Each row is where one point has got to under a steady rotation. How many ticks took it there?
The counts run from 0 to 695.
[-13  18  14   0  29  18  22  29   6  18   6  17   0  36  24  -5   1 -17
  32   7 -32  15  -2  27 -19   6   1 -12 -25 -27  -9  -5  10  19  16 -17
 -31  16  38  -7  11  16  37   3 -24  14  14 -18   1 -25  11  23   8 -49
  12 -19 -32  57   9  -1   2  -2  -5   3   5   4  -3   7  19  17 -42  -3
  60  -6   2   8  32]  469
[  0  -5   6 -30  15  18  25   0  -7  14  -7  -8  26   0  15  17 -33  -4
 -17 -27 -37  27  11  12 -19 -17 -35  15 -27  13  26  -8 -12 -18 -28 -16
 -13   6  -9  24 -20 -12  -6   7 -42  -9  47  -6  -4 -15   9  20   0  -2
  -8  18  35  51 -35 -12  17 -26   8 -23  22  15  -6  20  22 -28   6  17
   3   6 -11   3  20]  617
[-32 -22   1 -30  26  -2   3  15  19  15   4  -5 -25  -9  -4 -11  36 -33
 -19  13  -6  -7  16  28 -36   2  14 -14  -1 -47 -14  10  -8  25  23 -23
 -18  29  27  -3  19 -10   8   0 -23  36  21   8 -14 -28 -20  15 -18 -47
  23  -3 -13  39   4  -4  -8 -18   3   1  -7 -19  13  29  50   8  15   1
  37   6  -2   7  -3]  319
[-26 -17  -9   3  54   6  20  -7 -22   6 -26  12  -5  31   6   2   4  -7
 -24  11 -13 -18   2  38  -2  -8   2  16 -28   2 -10  28  37  -1   3 -24
   7  11  45  -6   2  19  15  16 -12  -4  11  -5  -8 -23  -1  17 -12 -51
  45  -3  14  61   7 -32 -31  24  17  -2 -11 -30   1  28  46  19  -8  19
  22  11  20  20  12]  309
[-41 -21 -28   5  18  30   3   1  18  22   9   7  17   9  -9 -24  -5 -16
  -3  42  22  16 -23  18  -2 -28  -5  -8  11   1  35  31  11 -33 -17  -4
  -1  -2  22   3  29  11 -19   8  33  23 -14 -56  -8 -35  15  12  27 -18
  22 -14   8   1 -22 -25 -16   6 -19 -20   5 -21  16  38  15 -11 -32   0
  33  13 -12  20   6]  13
[-33 -16 -16  12  72  25  24   2   7  13 -12  10   4  34  27 -12  27  -8
 -20  -3 -18  -3   6  38  18  -7 -10  -3 -33   2 -15  19   0  16 -17 -26
 -26  15   5  -6  11   0  20  25  -4  15   3  -6  19 -10  -7  38 -23 -37
  48  21  -4  35 -18   0 -17  22   9 -22   7 -30  24  20  32  16  -7  -1
   9 -11  -7  10 -14]  316
[ 15   7 -19 -17  40  14  18 -23   0   8  17  -5  36  39 -12   7  -8  18
  -8  50   6  32 -18   0  24  -4   2  -2   2  14  33  14  17  -8 -20 -58
  -5   5  31 -13  31   9   1  12  -1 -14   3 -36   6 -22  18   5  45 -21
   4   6  20  30   6 -12 -39 -20   7  -5   5 -24  -9  24  19 -21  13  10
 -20  11 -18  -4 -12]  558
[-27  15   8  -8  10  34 -19   6   4  32   0  11  10  14   4 -24   5  -4
  -8  19 -10   5   6  62  -4 -25   9 -41  -5 -21 -33  28 -30  -8 -26  15
 -39  32   0   2  20 -25  26  -9 -27   1  17 -35  13 -29   1  19 -23 -26
 -10  21 -35  23 -26 -11   4   1  22  -6  18   9  14  16  -2 -26  -4   0
   3  -7 -21  12   5]  484
[-10  14 -53 -46  21  23  11 -14   0  -4  11 -11  -4  23   0  13  22 -29
  -3  14 -14   1  31  -3 -26 -23 -11  -1  12   6 -12 -12   3  17 -28  -6
   5   9 -19  -2  16  -9   1  36 -39  10  15  -9 -21 -46 -20  27  23 -11
  16  -1  25  34  24 -17 -12   0  15 -24  31 -31  16  29  22 -16   9   4
   9  32 -31  -5  -9]  336
[ 26   7 -23  20  34  12  33   8  -2   5  -6   7 -12  13  16 -31   4  22
  34 -13 -18  25   7  12  -8  -2  -7  15 -23  -2  12  18   3  -3 -22  33
 -49   4 -21  -3  -3  38  22  11 -23  10 -24 -34 -27  -4   7  38  17 -37
  26 -31  23  24  22 -11 -18  19 -14  -2  25 -50   2  18  20  -2  -2  -9
  21  -5 -31   2   0]  362
[ -3  35 -36 -20  18  41  -4  -1  -2 -10  21 -36  13  21  15  -9  10  18
  10  -3 -38  -8  21   7  -8   5 -13 -29 -12  -7  -4  -4  -6   8 -48   3
 -26  31 -13   0  39 -17  21  21 -16  -2  12 -27  -5 -34  -6  19  -4  -4
 -24  13 -28  18  -2  -1   6  17  15 -17  23 -13  24  36   8 -28   4 -15
  -1  22 -28 -11 -12]  494
[-13 -23  14 -39 -19  32 -15  -5   2  36   2  14  -8 -32 -11 -34 -29  -6
  -4   3  13  17  17  19 -18 -10  10 -25 -10 -23  41  16   8 -60 -34   5
   6  32  22  10   8 -10   2   2   1   6  18 -51  -9 -28   6 -36 -12  19
  -8  -1  11  21 -34  -5  -4  25  -2 -23   8   6  -1  35  19 -30  -4  -4
  14   3 -21  32  -5]  661
[ 22  21  29  -9  28   8  41   1  18   0  14   0  38  44  19   1  -6 -19
   5   6   3   6   2  21   4  11  11 -21 -39  -4  30   9  17  -8 -30 -48
 -46  13  32 -10  11  23  15  33  12  13  30 -29  19 -22  10  12  33 -26
  -1  11  10  36 -20  15 -21  23  -7  17  -2   7   4   7  11  -5 -42 -16
  15  -6 -13   8   2]  29
[ 29 -17  30 -35  32   6  22  -8 -13  35 -10  29  -5 -26 -22   9 -20 -11
 -26   8 -19  20  -5 -14 -25   2  -5 -15   7  11  38   2  47 -15 -16 -24
   0   2  24   2 -16   9  -3 -16 -20 -15  18 -30  12 -35 -10   7  14 -34
  30 -12  22  30   2 -22 -38 -19   9  24 -17 -10   0  12  45 -10  30  10
 -13  17 -17  -2  -8]  570
[ 15   1   3  -3   9  17  -5 -13 -15  18  17 -10 -12 -26  16 -29 -21  31
 -11 -20  -1  15 -10  35 -10   5 -17  -8 -33   2  14  21 -14 -55 -13  36
 -33  41  -7  11  -5   8  23  -9 -32  -1   4 -24  -1   5   0   8 -17 -36
  -3   6   4  39 -30 -28   7  -1 -22  11   0 -15 -39  38  18 -13  59   4
   7 -29 -43  -9   1]  367
[ 12  30 -19   7  33  29  -1   9  10  16  26 -22   9  37  26 -16   6  30
  10 -10 -39  20   5  16 -23  -7  -9  -5 -23 -18 -20  11  -5  16 -13  -4
 -24  21  -4  -5  24   2  45  -8 -16 -17  -3 -23   2 -21  18  21  -2 -29
 -23   7 -21  44   6 -46  -8   8 -14 -15  12 -10   1  38  -6  -4  12  -5
  22   1 -17 -21  30]  638
[ 26  -8 -11 -49  15  43  19 -28 -11  15   1  10  -8  -2 -41  18  -7  18
 -19  11 -21   1  24   9 -34   2   7   7 -17  -9  17  30  23 -29 -26 -19
  18   9  10  11   1  -7  -8  -9 -19 -23  11 -26 -17 -31  13 -22 -11   6
   6  11  32  33  14 -28 -19   7  26 -14  -1   5  -9  59  28 -23  18  18
 -14  16  -9   3   2]  132
[ 18  10  17  -1  37  24  16 -17  -4  -7   4 -27  -1  38  11   5  14 -14
  -5 -17 -18 -28 -21   6 -16  -6  14  17 -47  -8  13  -9  27  -1   0 -28
  -1   4  28 -36  21  26  16  27  20  18  17 -18  -8 -19  13  15  11 -43
  13 -12   2  34  19 -15  -8  43 -14  -4 -24 -26   7  51  26  10  12  -9
  17  -4  -7   3 -10]  684
[ 14   9   4  -8  -9  39  -3  -5 -25  -8   8 -12  17 -29 -15 -24 -22   4
  -9 -22  -3 -10  23  30 -29  -6  14 -14 -25 -29  49  27 -11 -43  -5  24
 -29  28  16   3  -3   4 -17  23 -44   9  13 -37 -23 -13  -1  -9  10 -18
 -19  16  -4  15 -14   2  20  -7   4 -10   0  -7   0  36  36 -26  13  -7
 -22  -6 -13   5 -25]  510
[-32  -5  -7 -12  21  34  -1 -33  -4   0   4 -11  48  10  11 -16 -23 -27
 -20  19   8  14 -31  -1   1 -14 -24  -6 -20  12  34   7   8 -36 -21 -29
 -22   5  24   0  33   6   1  11  28 -10  29 -39   5 -49   8  15  35  -1
  10  15  19  20 -31  -4  -2   5  -7  -7  17 -18   4  32  21 -11  -5 -21
  -3   8 -21   9 -13]  20
[-32  22 -40 -12   0  -9 -11  54  -1   9   1  -6 -24   5  -1  16  13   7
   3  20 -14   2  11  -4  13  26   3 -37  14  10  -5  -3  -3  12  13 -32
 -30   5  36 -26  25 -16   3  13 -21  27  -9  -7  13 -18  16   7 -10 -49
  26   8 -29  53  -5 -17   4  15  -3 -32  -7 -14  -7  20  32 -20 -15  16
  50  10  10 -20 -11]  594
[-12  -9  30 -32   0  16  12  35  -3  14  -4  22 -28  16  -4   5  18 -23
 -10  -8  -3  -8   8  38 -16  10   9 -13 -21 -23 -18  18  -2  -4  -1 -12
 -25  45  32   7 -11   4  11   8 -19  31  53   0   3 -17  -4   9 -41 -26
  31   5 -10  63 -21   9 -10  12 -10  15 -12  11 -10  16  38  14  -7  -9
  34  -3  10   5   5]  312
[-26 -10  -1 -38  18  10  -9  -2 -15   5   2  -7  -7 -17  -9  -3  13 -25
 -40  16   5 -20   9  35 -13 -16  -2 -14  -7   5 -29  22  -8 -11  -6   8
  -5  30  20  -6   9 -18  12  -5 -25  11  47  -5   7 -37 -19  44 -26 -37
  26  11   0  40 -44 -21   5 -20   9  11  10 -21   1  34  39  -3  28   3
   4  18  -6  14   9]  321
[ -5  16  -1  -8  17   3  12  12 -20   5   3  -7  18   1  -6 -13 -52   6
  20   9 -33   9 -20   3 -20  10   9   7 -28 -17  47 -26   1 -21  26   1
 -12  13  24 -11  12  16  13   0 -47  11 -12 -24   6 -10  -2  15  43 -56
  12  -5 -14  39   1   4  28 -27  -3 -34  13 -14  -3   8  44 -14  12   1
  22  -7 -21  -3   1]  84
[ 17  22  -2   7  20  34  11  17 -18 -10  10 -25  39  18   0   6 -36  13
   3 -18 -48 -11 -40   0  -5 -18   1  24 -55  32  29  -9   6 -11 -20 -20
 -22 -17   0 -31  11  24  12   8   4 -18   6 -42  -9   2  25  40  26 -41
 -17   2  30  34   3 -19  18   3   3 -22  10   6  -3  37  24 -43   5  -8
  -4  -3   0  14   0]  244
[ 15 -34  33  -4   5  33  -8   8  -1  10   4   4   8   3 -13 -19   3 -26
 -40 -12   3 -25 -22  44 -27 -37  23  14 -14  21 -11  22  -5 -39  -4  -2
 -14  17   8 -21  -4  16  11   6  -4  25  47 -35  12   2   2  14 -12 -32
  33   9  15  27 -23 -27 -16  21  -6  22 -16 -22   2  21  19 -11  30  -4
  -1  -2   9  25 -11]  688
[-54  28 -29 -17  12  36  -3  26  12   0  13 -18   2  41   6   0  44 -26
  -8   9 -15 -15   2  27   4 -14   7 -31   6  -8 -27   6   2  21  -7  -3
 -31  20  28 -27  28  -9  12  31 -24  26  16 -13   2 -38  -3  31  -6 -44
  19   7 -36  37  -6  -2   1   6   6 -20   7 -10  17  18  19 -14 -14 -18
  25   4   4  -9 -17]  325
[-12 -22 -54  -4  24  -3   9  22  11  -6  11 -13   5  32  31  -6  -7  16
 -32   0 -12  32  12  -3   9   1 -23 -19   0   5  27  -2   4  -2 -25 -44
  -1   4   8   7  15   8 -19  31   5  10  -2 -34  18 -26   8  14   3   3
  20  18   2  33 -25  -4  -6  41 -10 -54  -2 -28   8  10  44  -7 -37  18
  17  14   4 -21 -12]  441
[ 38 -14  18 -25   5 -15  15  46   3   9  -3   1 -38   1  -6  12  16   6
  -9 -23 -11  -7  37  15 -22  35  26 -35  -8  -3  -6  10  22   7 -18 -24
 -25  28  36  -4 -25  22   9 -13 -19  16  31 -15   8 -11   8   0 -19 -19
  23   7  -2  52 -12  -4 -31  12  -7  22 -21  -4 -17  -4  43  -3  10  15
  30   1   2 -14  -2]  580
[  8  28  28  -1  15  30   3  39  12  45  12  18  12   7  18 -15 -31   0
  13 -12 -38  30 -13  32   1 -25 -16   1 -22 -26  23   3  -9 -17 -14  24
 -42   5   3 -12  -8  -6  16   2 -37  -3  20 -32   9  -2  19  13  -8 -50
  -1  18 -18  44 -22 -24  13 -10  -4 -11   4  22  -5   9   9   3 -19   4
  12 -32  -6  -3  28]  628
[ 23 -22  -9 -45  27  -9  11  25  18  44  10  35 -22 -23  -3   3   2   0
 -27  19 -17  18 -12 -11 -28 -15  -4  -9   8   6  -2  -9   8 -15  -9 -36
   0  -2  -9 -14   3   1   3 -10 -12   7  -6 -30  20  -9   9   2 -23 -35
  49   0   8  20  -8 -48 -39  30  -8 -27 -17 -21  11  29  31   1  13  37
   0  11 -15  -7  -8]  426
[ -1  14  -5  -7  35  46   5  16 -26  12 -16  21  19  -1 -22 -13   1  28
 -12  -2 -25   4  -9  25   9  -4  -1 -15   9 -16  48  26  30 -39 -15  13
 -21  -3  42 -25  -2   2 -17  -2  -1 -33 -11 -57 -12  -6  26 -15   6 -33
  16   5 -12  25   7 -12 -12  17   6 -16 -10  -7  17  33  36  -3 -33  -8
  -7 -12   4   5 -11]  137
[-33  -9   1 -17  10  14 -12   1  16  19  26 -33 -12  -4  -4 -26  12   4
 -10  17  22  14 -23 -17 -27  -5   3 -10  -2 -23  23   2  -5 -26  18  10
   5  19  30 -13  35   8  -8   8  14  24  -9 -13 -15 -40   7  -3   1 -15
   4 -15  -8  27  -6 -34  -9   7 -29 -24 -15 -38   5  53  21   6  17  -6
  42  16 -10  -5  -1]  5
[-13 -10   2   8 -31  45 -23  12   8   8  18 -42  21 -13 -13 -15  -3  11
 -19  14  14   3 -10  12   3  17  20 -18  -9 -11  23   6 -34 -21 -16  -8
 -46  34  15 -10  46  -5 -18 -22  -4  21  15 -25  19  -5  22   0   3   2
 -35   4   4  23 -31 -11   7 -21 -24   0  -1 -13 -21  36  23 -42  30  -4
  22  -5 -23   2 -23]  385
[ 55 -29  11 -10  26  28  15  13  -1  28  25   5  -5  -4  -5   0  -3   8
 -22 -14 -34   3  -8   4 -42 -24  16  33 -34   3   1  -3  -8   2   0 -23
  14   0 -26 -15   4  20  21 -19 -21  10  17  -9  10   1  11  21 -10 -16
  -1   1  36  32  10 -41 -29   2  -6 -10 -17  -9   6  52  15 -15  45  26
  -3   6  -3  -2   2]  257
[  3   9 -44 -19  35  29  15 -20 -18   4  18  -2  16  39  -2  -1  -6  24
  -8  21 -20  22  14   2 -10   9 -12  -1 -30   2  28  13  20 -19 -10 -44
  17  19  36  12  25  21  -2   5  -6 -27  -8 -36   9 -41  15  -6  26   7
  23  15   3  32  19  -3 -21  29  15 -36  -6  -7  -4  27  38   2 -17   7
   7  15   1  -7 -12]  290
[ -2   9  -6 -11  25  24   5  14  -8  -6  -2 -13 -22  14 -12   1  43  -8
 -17 -27 -22 -18  -7  -6 -35  16   8   8 -20 -34  19   2  24  -5  15   2
 -10   5  50 -30  11  23 -10   5  -1  16 -12  -8 -19 -19  14  -7  -2 -29
  24   2 -11  47  28 -20 -17  17 -25  -9 -26 -35  21  49  55  31   0 -16
  22  -1  -1 -18 -14]  148
[ 21   0 -15 -47   3  25  26 -16 -10  12  11  23   6 -11   6 -10 -22 -13
   2 -12  -1  18  32  26 -28 -20 -17   4  -5   8  16  17   3 -30 -29  17
 -32  20 -31  28 -35   6  -6  18 -49   5  23 -23 -19 -17  -4  19  16  -7
   5  17  33  27  -5   1  -9 -10  15   8  22 -17  -5  20  24 -36  12  -3
 -14  10 -41  -2   0]  348
[ 40   4  17 -22 -17  37  13   6 -20  -5  10 -16  32   8 -26  19   6   7
 -16  -8 -16  -9  -9  -2 -22   7  18   7 -23  28  16  12  16 -14 -35 -46
 -14  -1  13  -8   2  12  -9 -17  22 -21  49 -25  -7 -19  29  10  15  -4
 -20   9  37  32  -5 -14 -19  -5   1  22   7   6  -2  34  10 -46  17 -15
   0   5  -1  -7  -2]  402
[ 19  -3  44 -18   2  31  12  33  14  28   5  -9 -20 -11   6 -18   4 -13
  -8 -37 -25  21   8  -2 -61 -11  -1   8 -12 -37  11   1   7  16  -5  31
  -8  15 -11   8  -5  -1   9 -25 -31   4  14  -2  -7 -30 -15  13 -19 -22
 -20 -20  -2  33  11 -30 -10 -18  -9  11   4 -19  17  34  23  -6   5 -12
  26  14 -10 -10  26]  633
[ -2 -26  -9   0  -8  43  -8  22  11  10  32 -13 -15  10 -20 -21  31 -19
  -9  40  23  15 -25 -11 -19 -18  25   3  10 -14   7  -2 -15  -7  16 -12
   3  17  17 -26  44  14 -21 -19 -12  41  -6 -17   1 -22   8   7  22 -30
   6 -23   0  18  -8 -16 -31 -22 -21  -7  -7 -35   1  42  29 -21  28   2
  38  21  -7  -2 -30]  542
[ 17 -11   5  -1   8  36  -8  25   7  17  15  -4  -3  17  16 -47  13  24
 -15 -23  -2  18  23  29  -1 -10  -6 -15  -4  -9 -19  27   0   5 -56  27
  -7  34 -29  20   7   2  29 -16   3 -11  28 -35  -5 -22  11  26 -31  11
 -23   1  -2  26 -28 -35 -24  35 -11   1  29 -14  11  30  -1 -13   0 -13
  22   7 -20  -2  23]  644
[-17   2 -15  -2  44  25  -4 -16 -16  23  -3  -1 -12   6   9 -16  -4  -5
   1  17 -25   4   3  33 -12 -22  -9  -7 -22  -3 -26  15   3  11 -12   1
   5   9  -2  -6  37  -3  41 -11 -23  -9  -3  -2  -6 -41 -17  39  -8 -60
  16 -19   4  29  11 -42 -11  -5  19  -4  19 -19   9  38  19  -7  24  13
  28  27 -12   9  34]  479
[ 24  -2  21 -13  42  18  15  21  -5  39  13  18   0 -16  -5 -13  -6  -3
  -4  -4 -51  -2 -40 -16 -29 -27   8  22 -20  -4  12 -27   0 -19   4  -2
  11  -7  -8 -37  17  -3  19  -7 -10  -2 -14 -42  -3  -6   0  26  11 -69
  15 -13   1  10   1 -30  -9 -11 -16 -26 -10  -4  22  41  18 -13  19  -3
  -2  -6  -6   9  -7]  255
